One vector is turned by the same rotation once a tick. Each row is the vector after some number of ticks, and that number follows the row.
The counts run from 0 to 152.
-0.912,-0.367,-0.993,-0.889,1.545,3.006,-0.699,1.586,-0.459,-1.815,0.023,2.095,-0.156,4.052,-1.187,0.517,-1.463,0.639,-0.458,0.443,1.756,-2.723,-1.143,1.793,1.312,0.409,1.713,-1.257,0.329,-0.406,-2.609,2.724,1.978,0.487,-1.507,0.592,1.628,0.521,0.093 : 107
-1.010,-0.760,-1.345,0.400,-1.951,0.140,-1.593,2.021,-4.306,-1.790,-2.480,-1.997,0.804,-1.569,-0.308,-1.964,-0.302,-1.998,0.018,1.373,0.103,2.291,-1.194,0.627,-0.346,-1.985,0.779,1.011,-0.083,0.702,-1.206,-0.730,-0.400,1.827,0.738,1.652,0.822,-1.179,2.964 : 72
0.393,0.394,-0.150,0.714,2.404,0.243,-2.073,-0.359,0.997,0.434,-0.746,-0.422,-2.803,-0.247,-0.582,-1.056,-1.238,2.388,-2.149,-1.567,0.697,0.495,-0.685,0.739,1.289,1.710,-3.488,1.790,-1.741,-1.610,0.214,-0.369,3.152,-2.675,3.230,-2.501,-1.479,1.387,0.799 : 33
-1.260,-1.045,-1.700,-0.712,0.044,-3.328,-1.102,0.873,-1.890,-0.332,0.595,0.182,-0.888,-2.988,0.838,-1.868,-1.731,1.426,2.241,-2.631,-2.068,2.264,0.271,-2.184,-1.801,-0.323,-1.607,-0.973,-0.718,0.714,-0.136,-0.562,-1.372,1.477,1.912,-2.706,-2.283,-1.389,-0.389 : 100
0.316,3.150,1.403,0.379,0.602,-0.327,-0.644,1.515,1.742,1.266,0.719,0.390,-3.167,0.555,0.143,-0.316,0.150,2.414,-1.819,1.634,1.188,-4.711,1.157,2.337,-0.780,-1.791,-0.163,2.140,0.817,-2.606,0.455,-2.538,1.254,0.204,0.695,0.008,-0.212,2.541,-0.136 : 110
-1.378,0.108,-3.771,-3.916,-0.347,1.120,1.063,0.579,2.157,0.348,0.554,0.230,0.800,1.848,1.179,-0.899,0.420,-0.186,3.420,1.143,0.440,-1.300,-0.848,1.075,1.855,-0.528,0.303,1.732,1.710,2.656,-2.377,0.043,2.644,-0.560,-0.479,0.861,1.514,-0.647,3.171 : 139
-1.522,-0.158,-0.293,0.574,-0.210,2.561,-3.332,2.522,-1.102,-1.327,0.006,-0.161,-1.591,1.024,1.232,-1.127,-0.016,-0.354,-0.393,2.635,1.251,0.007,-2.745,1.465,1.143,-1.084,3.169,2.829,2.419,0.509,-1.041,-2.520,0.594,2.706,0.800,1.477,1.941,-0.114,1.479 : 0
-1.480,-0.621,1.019,0.139,-0.103,-2.754,-2.231,2.297,-3.179,-0.573,0.714,1.469,-0.712,-0.350,0.669,-0.432,-1.205,-1.597,1.999,0.215,-0.719,-1.135,0.303,-2.197,-1.553,-1.676,2.868,0.565,-0.203,-1.214,-1.265,-2.595,-2.340,3.816,-1.679,-1.036,-1.355,-0.668,-1.749 : 131
-0.027,-1.864,-1.483,-2.246,-1.588,-1.826,2.225,-0.259,0.375,0.094,-1.952,0.295,1.109,0.696,0.969,-2.458,-0.425,-1.923,2.803,-0.487,0.060,-0.319,1.520,-2.216,-2.013,1.466,-0.370,-3.623,-0.469,0.785,-2.139,1.142,0.210,-2.079,0.441,-2.180,-2.113,1.717,3.755 : 98
-1.178,0.430,0.585,-1.290,-1.912,3.131,2.003,3.021,1.077,0.569,-0.312,1.316,-1.708,2.474,0.578,-2.048,1.346,0.748,-2.041,1.749,1.316,-3.114,-0.500,3.623,0.255,-1.462,-1.620,-0.951,2.810,1.011,-1.654,0.403,1.960,0.224,0.374,1.398,1.450,1.155,2.379 : 93
1.244,0.484,0.789,1.730,1.890,1.221,-1.458,2.481,1.927,-1.371,0.151,0.015,-1.627,2.482,-2.022,-2.015,-2.480,-0.350,-2.903,2.253,-0.118,-0.390,1.429,0.827,-2.005,1.686,0.536,-2.422,1.453,-2.985,0.153,2.158,-0.570,1.414,2.500,0.331,0.157,0.458,-2.161 : 151
-1.803,-2.577,-0.949,0.535,-1.866,-1.758,-0.982,-0.310,-3.956,0.155,-1.032,0.804,0.946,-1.842,1.475,-2.401,-0.839,0.105,1.659,-1.271,1.598,-0.145,-0.895,-2.187,-1.579,-1.349,0.547,1.475,-2.398,0.376,-1.623,-1.224,-0.135,0.368,1.262,-0.461,0.070,-0.119,2.593 : 54
-0.462,-1.665,-4.047,-1.365,0.478,1.933,-0.397,-0.109,-0.354,-1.705,-1.050,-0.561,1.083,1.807,-0.415,-1.761,-1.549,-1.641,1.555,0.335,0.153,3.157,-2.077,0.648,1.797,2.289,-0.125,-1.418,0.253,1.496,-3.231,3.280,1.305,-1.027,0.470,-0.517,1.224,-0.758,3.069 : 121
-0.425,-0.023,-1.042,-1.463,-0.104,-0.543,0.017,2.520,-0.479,1.071,-0.673,-0.294,-1.507,-0.931,3.067,-1.906,0.981,-0.282,2.707,-1.956,0.805,0.033,0.030,-1.775,-0.093,0.133,-1.266,0.379,2.228,2.994,-0.246,-4.441,0.402,-0.350,0.406,-2.871,-2.905,0.958,0.503 : 5
-0.606,0.135,0.364,-1.667,-1.036,-3.839,-0.796,1.010,-2.649,2.293,-1.162,1.569,-1.990,-2.903,-3.418,-1.242,-2.134,0.884,-0.807,-1.380,0.506,-0.260,2.241,-0.250,-0.554,-0.231,-2.632,-1.076,-2.718,-3.424,-1.344,0.796,-0.627,0.899,1.312,-0.275,-1.672,-0.012,-0.684 : 146
0.973,2.853,0.642,0.676,0.684,1.307,-0.209,2.529,3.095,2.116,-1.800,-0.812,-2.505,0.749,-0.322,-2.262,0.943,-0.625,-1.718,2.704,0.136,-2.139,2.071,1.786,-0.003,0.645,-1.413,1.161,2.926,-1.571,0.266,-1.689,0.955,-1.867,1.101,0.790,-0.532,2.797,0.997 : 2
-0.085,0.843,0.296,-0.125,-0.653,0.712,-0.251,3.508,-0.119,2.053,-2.314,-0.298,-0.978,-1.463,-3.203,-3.072,-1.925,-1.909,-3.484,1.943,0.135,1.467,1.395,1.180,0.916,0.605,-2.927,-0.151,0.743,-2.174,-0.668,0.516,-0.244,0.162,1.670,-0.006,0.021,-1.484,-0.260 : 74
-1.223,1.458,1.089,-0.282,0.196,-2.189,-1.707,2.461,-1.085,1.010,0.204,0.682,-1.054,-1.912,0.966,-2.105,-2.503,1.131,-0.549,1.230,-1.534,-1.204,0.998,-1.233,-2.507,-1.570,0.580,1.153,0.959,-3.152,0.858,-3.060,-2.163,4.463,0.330,-0.423,-0.498,-0.644,-2.620 : 132
-0.709,1.325,0.398,-0.153,2.675,1.799,-1.328,0.928,1.548,-0.047,-0.180,1.225,-0.780,1.893,-2.153,-0.219,-4.274,1.769,-3.050,1.123,1.577,-1.468,0.584,1.170,1.515,2.177,-1.904,-1.178,0.568,-2.596,-1.341,3.764,0.735,0.046,-0.160,0.021,0.850,0.487,-0.864 : 106
-0.751,-1.535,-2.336,-1.736,0.469,0.921,0.934,0.461,-1.232,-1.689,-1.294,0.942,1.146,0.510,-1.045,-1.069,-4.202,0.826,-1.037,-0.022,0.065,0.861,-0.046,0.350,0.533,1.972,-0.887,-3.140,-1.439,-1.517,-2.481,6.411,-0.511,-0.488,-0.933,-0.807,0.345,-1.786,1.046 : 12
-0.691,1.081,-2.399,-1.147,0.382,-1.001,-0.851,-0.535,1.443,0.970,-0.069,-1.108,-1.692,-2.700,3.118,-0.486,-1.160,3.317,0.654,-1.057,-0.173,-0.098,-0.277,0.259,0.940,-0.099,-4.268,2.821,-0.798,1.080,0.359,-2.055,2.212,-2.085,1.907,-1.984,-0.777,1.883,2.759 : 141
-0.934,0.489,2.353,-0.084,-0.194,-2.720,-0.337,0.618,-1.003,1.625,0.451,1.783,-2.155,-1.626,-0.644,-2.006,-2.448,2.524,-0.896,-0.457,0.590,-4.143,2.285,-0.779,-2.644,-1.320,0.172,-1.096,-1.182,-3.964,0.885,0.060,-0.213,0.379,1.143,-1.958,-1.042,1.831,-0.776 : 38
1.205,1.089,-0.580,-1.886,-0.391,-1.911,2.026,1.484,2.232,1.436,-1.998,0.006,-1.275,-0.001,0.309,-2.648,-0.293,-1.207,0.089,-0.122,-0.251,-1.616,3.029,-0.013,-1.732,1.131,-2.665,-1.541,0.522,-0.975,0.066,-0.242,0.345,-2.802,1.437,-1.298,-2.185,2.871,1.839 : 97
-1.644,1.651,0.803,-0.931,-0.058,-0.842,0.725,1.212,0.511,0.562,0.577,-0.364,0.883,-0.594,-0.084,-2.517,-2.888,0.557,-2.179,3.395,-1.657,-2.043,2.835,0.658,-2.732,-1.092,0.629,-0.874,1.646,-3.919,0.275,0.307,-2.529,2.057,0.086,0.638,0.999,-0.307,-0.609 : 133
-0.626,0.171,-0.290,0.769,-0.587,-0.673,-2.680,2.907,-2.911,-0.128,-2.999,-1.660,-1.784,-2.689,-1.944,-2.156,-0.928,-1.534,-1.228,1.913,0.330,3.384,-0.178,0.896,1.397,-0.220,-1.789,1.873,-0.355,-0.907,-0.387,-1.396,-0.592,1.711,1.922,1.402,-0.902,-0.916,0.021 : 73
-0.672,1.221,0.809,-0.884,0.312,-0.666,2.024,0.293,0.240,-0.171,-1.592,-1.860,1.235,-1.421,0.363,-1.622,-2.394,-1.248,-0.120,3.154,-3.412,-0.566,2.551,1.161,-3.175,0.718,-0.898,-1.923,1.997,-2.717,0.969,0.677,-2.306,-0.323,-0.167,0.230,-0.383,1.917,2.175 : 25
-0.181,0.009,-1.273,-1.362,-2.113,-1.790,3.691,-1.010,0.668,0.422,0.440,0.349,-1.227,-2.150,0.929,-3.012,-0.078,0.947,1.868,0.853,-2.119,-1.557,2.684,1.680,-2.796,-1.311,-2.350,-3.663,0.799,0.152,0.518,1.249,-0.883,-0.205,2.628,0.144,-0.589,1.464,2.857 : 7
-0.802,2.180,0.135,0.405,1.087,-0.430,-2.754,0.051,-2.767,-2.088,0.259,-1.103,-1.514,-2.872,-0.748,0.862,-3.840,2.253,-1.394,2.078,-1.900,0.843,-1.100,1.501,-1.211,-0.918,-0.950,1.173,-0.023,-2.725,1.137,-0.146,-0.752,3.027,0.269,1.063,-0.287,0.511,-1.222 : 87
-1.560,-0.892,-1.334,0.028,1.797,0.391,-4.264,0.627,-0.755,-1.667,1.202,0.220,-1.068,0.061,-0.893,-1.032,-2.256,2.564,-0.128,-1.081,1.196,1.587,-2.865,-0.167,2.228,-0.055,0.861,1.480,-1.040,0.568,-2.796,0.667,1.296,2.502,1.555,-1.025,1.198,-2.462,-0.659 : 14
-0.913,2.815,-1.355,-0.968,1.734,1.890,0.701,-0.163,3.043,0.725,0.812,-0.921,-1.264,0.169,1.619,-0.379,-1.612,2.726,-1.434,2.143,-1.145,-0.501,0.004,1.883,0.311,0.639,-3.471,2.245,3.276,-0.082,1.280,-0.060,1.092,-1.634,1.934,0.143,1.115,1.673,1.726 : 47
0.020,-1.578,-2.189,-0.521,-1.905,-1.854,-1.381,-0.498,-3.263,-2.030,-2.343,-0.564,-1.103,-1.389,-0.045,0.740,0.533,-1.779,3.125,-1.722,1.504,1.239,-1.747,0.474,-0.430,0.342,0.415,-0.087,-3.422,0.944,-2.129,0.579,1.418,-1.124,0.384,0.558,-1.887,1.768,4.175 : 144
-1.229,2.003,-2.135,-2.195,2.431,1.000,-1.560,1.710,2.553,1.052,0.978,-1.331,-0.428,-0.557,2.060,-0.953,-2.351,1.777,0.075,2.058,-1.946,0.810,-1.286,-0.167,1.179,0.163,-1.505,4.158,2.636,0.420,0.289,-3.306,0.087,1.166,1.656,-0.261,1.045,-1.670,-0.564 : 46
0.229,-0.629,2.013,1.739,1.750,0.423,-4.403,1.889,0.148,-1.220,0.680,-0.454,-2.270,0.549,-0.830,-2.345,-3.299,1.208,-3.129,1.014,-0.520,1.121,-0.288,-1.383,-1.318,1.252,0.081,-0.063,0.189,-1.869,0.186,-0.110,-1.317,1.881,3.200,-1.582,0.438,-0.652,-1.931 : 150
